Each scene shows the same named points in several views, each turned, perhaps mirrored, and shifted as a whole.
A view may leave some points out. In some views, one point has been moved. Which views, in the order they come, and which point in each? Write none if no view has one.
Scene 1:
panel a:
  gozi [ -4.3   7.4  -7.8  12.4   0.3 -24.4  -2.9  -2.3   9.3 -18.8  -7.2  -3.8]
  fimo [-16.4  17.1   6.3  11.9   6.9 -41.5 -21.2  -9.4 -13.6 -27.6 -12.8   5.1]
  zemi [ -7.3   6.7   1.7  24.0  -7.1 -16.1  -8.8  -4.3   0.9 -26.5  -8.3  -5.1]
  Zazik [-20.7  24.1  10.8  13.9   6.3 -34.9  10.6  -8.7   0.2 -25.5 -14.5   8.9]
  bipab [-14.7  16.8  -0.4   2.3  12.7 -50.5 -21.5  -7.9 -10.9 -22.4 -12.1   5.7]
  reni [-15.0  17.9   9.3  22.6  -2.6 -17.5  17.4  -5.5   8.4 -26.0 -11.8   2.7]
  Tabet [-10.6  13.2  -3.6   7.1   7.0 -38.9 -12.7  -5.9  -2.2 -20.7 -10.0   2.1]
  peno [ -6.5   8.3  -1.7  20.1  -4.4 -17.3   1.5  -3.0   8.3 -22.6  -8.3  -4.6]
  kudop [-15.9  17.8   8.0  17.8   1.5 -27.8   3.3  -7.2   0.1 -26.3 -11.9   3.8]
panel b:
  Tabet [ 29.6 -61.6  25.3  24.8   1.9  -5.3 -51.3   8.8   5.7 -17.0 -14.5  32.9]
  peno [ 19.7 -59.7  16.6  21.1  14.2 -14.5 -35.0  26.8  14.0 -11.7 -21.3  23.8]
  kudop [ 28.9 -57.4  22.1  18.7   0.6 -14.1 -35.5  14.6   8.2  -5.3 -13.8  17.9]
  gozi [ 19.7 -58.3  18.3  25.1  12.7  -9.2 -45.4  25.1  11.5 -16.0 -19.7  29.1]
  fimo [ 38.8 -68.5  28.5  21.8  -3.0  -9.5 -44.9  -4.6   3.5 -14.0 -15.2  32.2]
  bipab [ 37.7 -64.3  30.8  25.8  -6.0  -2.5 -56.0  -4.2   1.1 -18.2 -11.1  36.2]
  zemi [ 24.3 -67.8  17.8  19.8  15.8 -17.8 -31.3  18.8  13.7 -13.5 -25.7  27.9]
  Kune [ 32.1 -57.2  26.8  23.0  -5.2  -5.8 -49.6   6.5   3.0 -10.9  -9.7  26.1]
  Zazik [ 31.7 -50.5  24.5  18.3  -8.4 -11.3 -38.9  11.9   4.7  -1.4  -7.6  13.1]
panel c:
  Kune [ 20.9  28.8  10.4  42.8 -26.7  -3.3  -3.0  11.1 -50.8  -0.3  24.0 -18.5]
  zemi [ 12.0  14.1  23.2  33.0 -21.6  -3.2  -6.3   5.9 -57.4  11.8   6.2   5.5]
  reni [ 26.7  24.3   2.1  31.3 -28.7  -3.3   4.8  29.2 -45.2  11.5  22.4   5.1]
  kudop [ 20.5  23.4  10.7  35.8 -24.8  -1.5   0.2  17.1 -49.8   7.9  17.8  -1.0]
  fimo [ 16.5  32.8  16.7  48.7 -17.0   6.1  -1.0   3.4 -54.9  -4.3  16.7 -17.7]
  bipab [ 17.8  33.5  15.8  50.5 -23.0   0.2  -5.8   1.0 -54.8  -7.3  22.4 -29.2]
  Zazik [ 25.7  28.6   3.6  37.7 -26.9  -0.9   3.9  23.3 -45.5   5.6  24.7  -5.2]
  peno [ 14.5  11.3  18.9  29.2 -29.2 -10.2  -7.7  11.5 -54.2  14.4  10.6   4.0]
  Tabet [ 16.5  24.3  17.3  42.5 -27.2  -5.8  -7.9   4.7 -54.6   1.0  19.4 -19.2]
panel d:
  Tabet [-10.5  31.7 -17.2  47.2 -20.0   9.5 -25.4 -41.2   2.5 -13.8 -34.2 -11.9]
  Kune [ -6.1  33.3 -13.0  46.8 -22.6   4.5 -31.7 -47.4  -0.6  -9.3 -38.3 -14.4]
  kudop [-15.0  37.2 -14.2  46.2 -29.3   5.6 -22.4 -56.9  -9.9 -11.6 -47.6  -9.8]
  Zazik [ -6.5  37.5  -9.3  44.9 -30.8   0.3 -31.7 -59.9 -11.6  -8.3 -48.2 -12.2]
  fimo [-16.8  29.2 -14.4  51.1 -16.4   3.4 -25.9 -44.7   8.7  -1.5 -40.3 -21.3]
  peno [-21.1  38.3 -20.7  45.5 -30.7  15.4 -10.8 -52.2 -12.5 -24.0 -43.3   0.1]
  zemi [-29.3  35.8 -21.5  48.8 -26.4  14.4  -6.2 -51.1  -5.8 -18.5 -45.4  -4.6]
  bipab [  4.3  31.4 -13.1  44.7 -19.6   4.5 -40.1 -39.2   2.1 -11.7 -29.7 -14.2]
  gozi [-14.7  36.3 -21.3  44.4 -26.9  16.6 -15.5 -44.4  -7.4 -26.0 -35.7  -0.8]
  reni [-15.1  42.6 -14.3  43.7 -37.5   7.3 -18.9 -65.2 -20.8 -18.2 -52.7  -2.4]
panel e:
  gozi [ -0.5  -5.4 -17.6  -0.6 -52.2   2.0 -51.7 -29.9  26.7   8.8 -16.4  15.8]
  Tabet [ 15.9  -8.7 -17.4   4.0 -47.6  -1.5 -40.6 -35.0  25.7  14.3 -17.0  27.2]
  bipab [ 28.2 -10.5 -16.7   7.9 -44.2  -4.4 -32.7 -39.8  26.1  19.7 -17.8  37.7]
  Kune [ 22.2 -13.8 -19.3   5.8 -50.3   1.0 -34.1 -35.6  19.8  10.7 -15.5  24.9]
  kudop [ 18.7 -14.1 -17.2  -8.0 -56.8   3.5 -40.7 -33.2  16.1   2.4 -16.8  11.9]
  fimo [ 31.4 -11.0 -14.0  -5.6 -47.3  -3.6 -35.4 -40.2  24.3  16.2 -19.4  31.8]
  reni [ 10.9 -14.9 -19.1 -11.6 -63.0   7.5 -44.1 -29.2  11.8  -5.3 -14.9  -0.4]
  peno [  1.5  -6.3 -15.9 -11.3 -55.8   3.3 -54.1 -30.1  24.1   3.9 -17.3   8.9]
  Zazik [ 24.4 -19.1 -20.7  -0.6 -58.7   5.5 -32.2 -33.7  10.4   0.1 -14.5  11.6]
panel f:
  gozi [ 36.7  41.2  10.0  35.2  18.1  -1.3  -2.0   0.0  -8.1  35.1 -69.4  -1.3]
  bipab [ 23.9  22.7  -4.3  22.9  10.8  17.3  21.4   7.7 -11.2  19.8 -66.4   5.1]
  fimo [ 22.5  22.3   4.8  27.1   5.4   8.1  19.1   7.8 -15.9  15.5 -65.4   3.1]
  Tabet [ 29.8  30.3   2.2  28.2  14.3   9.2  10.7   4.5  -9.8  26.1 -67.5   1.9]
  kudop [ 39.1  24.6  13.3  37.0  13.6  -0.8  -1.4   5.7 -19.4  17.4 -63.2  -1.2]
  Kune [ 34.6  22.3   0.7  30.0  15.7  12.1   8.3   6.9 -14.5  18.9 -63.7   1.9]
  peno [ 38.6  39.6  18.3  39.1  14.3  -8.9  -6.1   0.5 -12.2  30.9 -67.7  -2.4]
panel g:
  fimo [-17.2  22.6 -19.8 -17.7 -32.6  68.4 -37.0 -53.4 -13.9 -26.5  41.7  12.1]
  Kune [ -9.7  28.8 -30.0 -26.7 -40.2  69.5 -37.1 -51.8 -15.8 -25.3  48.1  19.9]
  bipab [-19.1  21.4 -24.0 -28.2 -33.1  68.0 -39.8 -60.0  -8.0 -21.0  47.3  12.3]
  reni [  8.6  47.3 -29.4 -15.5 -50.9  73.6 -29.8 -36.5 -32.9 -34.5  41.8  29.9]
  zemi [  1.9  49.0  -9.1 -11.5 -42.6  73.6 -30.3 -48.3 -24.3 -22.8  31.4  18.6]
  gozi [  4.3  51.6 -17.8 -26.3 -46.8  73.3 -33.3 -54.3 -19.0 -15.7  40.2  21.6]
  kudop [ -1.5  37.9 -26.8 -17.1 -44.3  71.6 -32.5 -43.6 -25.9 -31.5  42.0  23.6]
  peno [  7.0  53.6 -16.3 -18.4 -47.8  74.2 -30.7 -47.6 -25.4 -21.6  36.0  23.6]
  Zazik [ -3.7  31.2 -37.2 -21.5 -45.2  70.2 -34.2 -40.8 -25.4 -35.4  48.6  26.1]
  Tabet [ -9.1  34.7 -21.8 -27.3 -39.3  70.3 -37.0 -56.7 -13.2 -19.1  44.1  17.0]
Views that do not fit: panel c, panel d
  panel c moved: reni
  panel d moved: bipab
